Named turns come first, each shown by rows before and after it. Which turns, in which order, take the first row of each pair that follows to the second? Write the first one first, as in the answered first pair.
J:
[-1.15 -0.50 -0.05 -1.03 -3.12 -0.02 -1.59  0.44 -2.26  0.04 -3.45  1.02
  1.02  0.56 -0.41 -1.33  1.02] -> [ 0.91  0.97 -0.10  0.36 -2.78 -0.10 -1.02 -0.42 -1.63  0.72 -4.17 -1.01
  1.18  0.35 -0.12 -1.15  1.18]
[-0.94  1.36  0.10 -0.52 -0.11  1.40  0.75 -0.03 -0.56  1.83 -1.96  0.64
 -0.28 -0.82  0.24 -0.52  2.59] -> [-1.29  1.41  0.53 -1.60  0.01  0.33 -1.24  0.32 -0.96  1.81 -1.81  1.92
  0.08 -0.94  0.70 -0.22  1.60]
[-1.55 -0.59  0.67 -1.23  1.37 -1.21 -0.63  0.94  2.12  0.68  2.06 -1.18
 -1.50 -1.14  1.54 -0.97  0.10] -> [-0.12  0.33  0.59 -0.65  1.36 -1.74 -0.80  0.39  2.01  1.26  1.53 -1.87
 -1.81 -1.24  1.56 -0.90 -0.36]
N:
[ 0.79  0.49  2.53 -1.61 -0.99  0.88  0.53 -1.47  0.68 -0.77  2.21  0.22
  1.83  1.31 -0.68  0.79 -1.91] -> [-0.62  0.15  1.86 -2.33 -0.59  0.60 -0.54 -0.91  0.70 -0.28  2.78  0.56
  1.81  0.96  0.23  0.94 -1.97]
[-1.09  1.23  0.09  2.63  0.67  1.24 -0.01  3.65 -0.94  0.77 -2.53  0.34
  0.73 -0.23  0.39 -0.89  1.37] -> [ 0.22  0.97  1.00  3.23  0.79  1.41  1.91  2.41 -0.53  0.43 -2.28 -0.71
  0.36 -0.22  0.19 -0.99  1.33]
[ 3.02 -0.97  2.09  6.18 -1.96  3.08  0.02 -1.65 -0.43  1.72 -4.74  0.18
 -0.05 -1.24 -0.91  0.32  0.30] -> [ 3.14 -0.93  3.50  3.87 -0.37  2.22  3.06 -2.42  2.91  2.76  0.09 -4.08
 -1.62 -1.90  0.66 -0.27 -0.66]
Y:
[ 2.44  0.46  0.76  1.59 -1.91 -1.88 -5.61  0.53 -2.29 -0.67 -1.54  2.50
 -0.32 -0.16 -0.73 -0.18 -1.24] -> [ 3.45  0.59  1.29  2.14 -2.16  1.76  3.13 -1.64 -0.59  0.06 -2.11 -1.59
 -0.02  1.02 -3.06  0.13  2.11]
[-0.62  1.03 -0.30  0.07  2.51 -1.93 -1.33  0.36  0.57  2.21 -0.30  0.54
  0.13 -0.65  1.68 -0.11 -1.16] -> [ 1.66  1.27 -0.61  2.33  1.83 -0.94  0.02 -0.61  0.31  1.71 -2.29 -0.29
  0.33  0.01  0.24 -0.32  0.07]
[ 4.27  1.51  1.15  2.92 -0.91 -0.84  1.03 -2.61 -1.37 -0.51 -1.32 -0.66
 -0.29 -0.38 -1.02  0.49 -0.28] -> [ 1.41  0.72  1.68 -1.67 -0.43 -0.69  3.83 -2.43  1.09 -0.52  3.02 -2.91
 -0.65 -0.19 -0.14  0.81 -0.51]
[-3.67  3.23 -2.15 -3.54  3.59 -0.78 -1.22  0.86  2.00  2.98  0.03  0.46
  0.13 -1.50  3.39 -0.77  0.91] -> [-0.89  4.51 -2.09  0.78  2.91 -0.48 -3.51 -0.05 -0.02  2.44 -4.23  2.11
  0.80 -1.51  2.28 -0.96  1.42]
Pairs:
(2 to 4 turns a pair)
[ 2.57  1.20  1.15  0.02  0.50  1.60  4.36 -4.43  2.18 -0.13  0.81 -2.66
  0.34 -0.14  1.11  0.57 -1.61] -> [-1.11 -1.52  0.35 -0.18 -1.43  0.36 -2.80 -1.68 -1.51 -2.80 -0.61  5.52
  0.98  0.04  1.09  0.14 -3.53]
J, Y
[-0.93  0.54  0.49  3.64  2.51  2.68  3.38  1.15 -0.31  3.32 -0.31 -3.71
  0.03 -2.90  2.19 -2.08  2.71] -> [-0.09  0.35  0.35  5.51  2.42  2.43  1.95  1.35 -1.24  3.06 -2.05 -2.50
  0.35 -3.43  1.77 -2.48  2.51]
Y, Y, Y
[ 1.49  0.26  1.09 -0.20  1.92 -1.67 -0.17 -0.79  3.44  1.71  4.46 -3.89
 -2.67 -0.89  2.40  1.47 -1.41] -> [-0.28 -2.47  0.36  2.64 -1.31 -0.45 -5.56  1.41 -1.63 -1.45 -0.83  4.72
 -1.03  0.40  0.55  0.19 -1.71]
Y, J, J, N
[ 1.35 -3.42  2.52  2.56 -0.62  1.28  2.96  0.10  0.98 -1.56  0.76 -1.11
 -0.17  0.07 -2.06 -1.09 -0.99] -> [-2.29 -4.03  1.58 -0.88  0.24 -0.75 -1.16  2.53  1.20 -1.32  2.29  1.87
 -0.35 -0.07  0.33 -0.83 -2.01]
Y, N
[ 0.11 -0.53 -0.53  0.91 -1.49  0.31  2.72  0.66  3.17  1.09  0.95 -2.57
  0.07  0.61 -2.52  0.07  2.63] -> [-2.51 -0.31 -2.23 -1.15 -0.63 -0.39 -0.71  3.03  2.92  2.23  0.66 -0.12
  0.38  0.35 -0.94  0.40  2.83]
N, N
[-0.69  0.37 -1.30  1.08  0.15  2.00  3.35  1.94  0.49  0.36 -0.25 -1.05
 -0.55 -0.84 -1.72 -1.35  0.55] -> [ 1.67  1.60 -1.68  2.59 -0.40  0.81  1.25  1.05 -0.38  0.41 -1.97 -0.18
  0.24 -0.85 -2.20 -0.96  0.29]
N, J, N, J
[-2.45 -1.25  1.83  2.43 -1.37  0.88 -2.01 -0.32 -2.86 -1.89  0.12  0.57
 -0.43  1.81 -2.38 -0.22  0.61] -> [-3.67 -1.25  1.75  1.52 -0.60 -0.08 -4.24  1.24 -2.17 -1.34  1.33  0.38
 -0.68  1.38 -1.00 -0.18 -0.05]
Y, N, N, Y
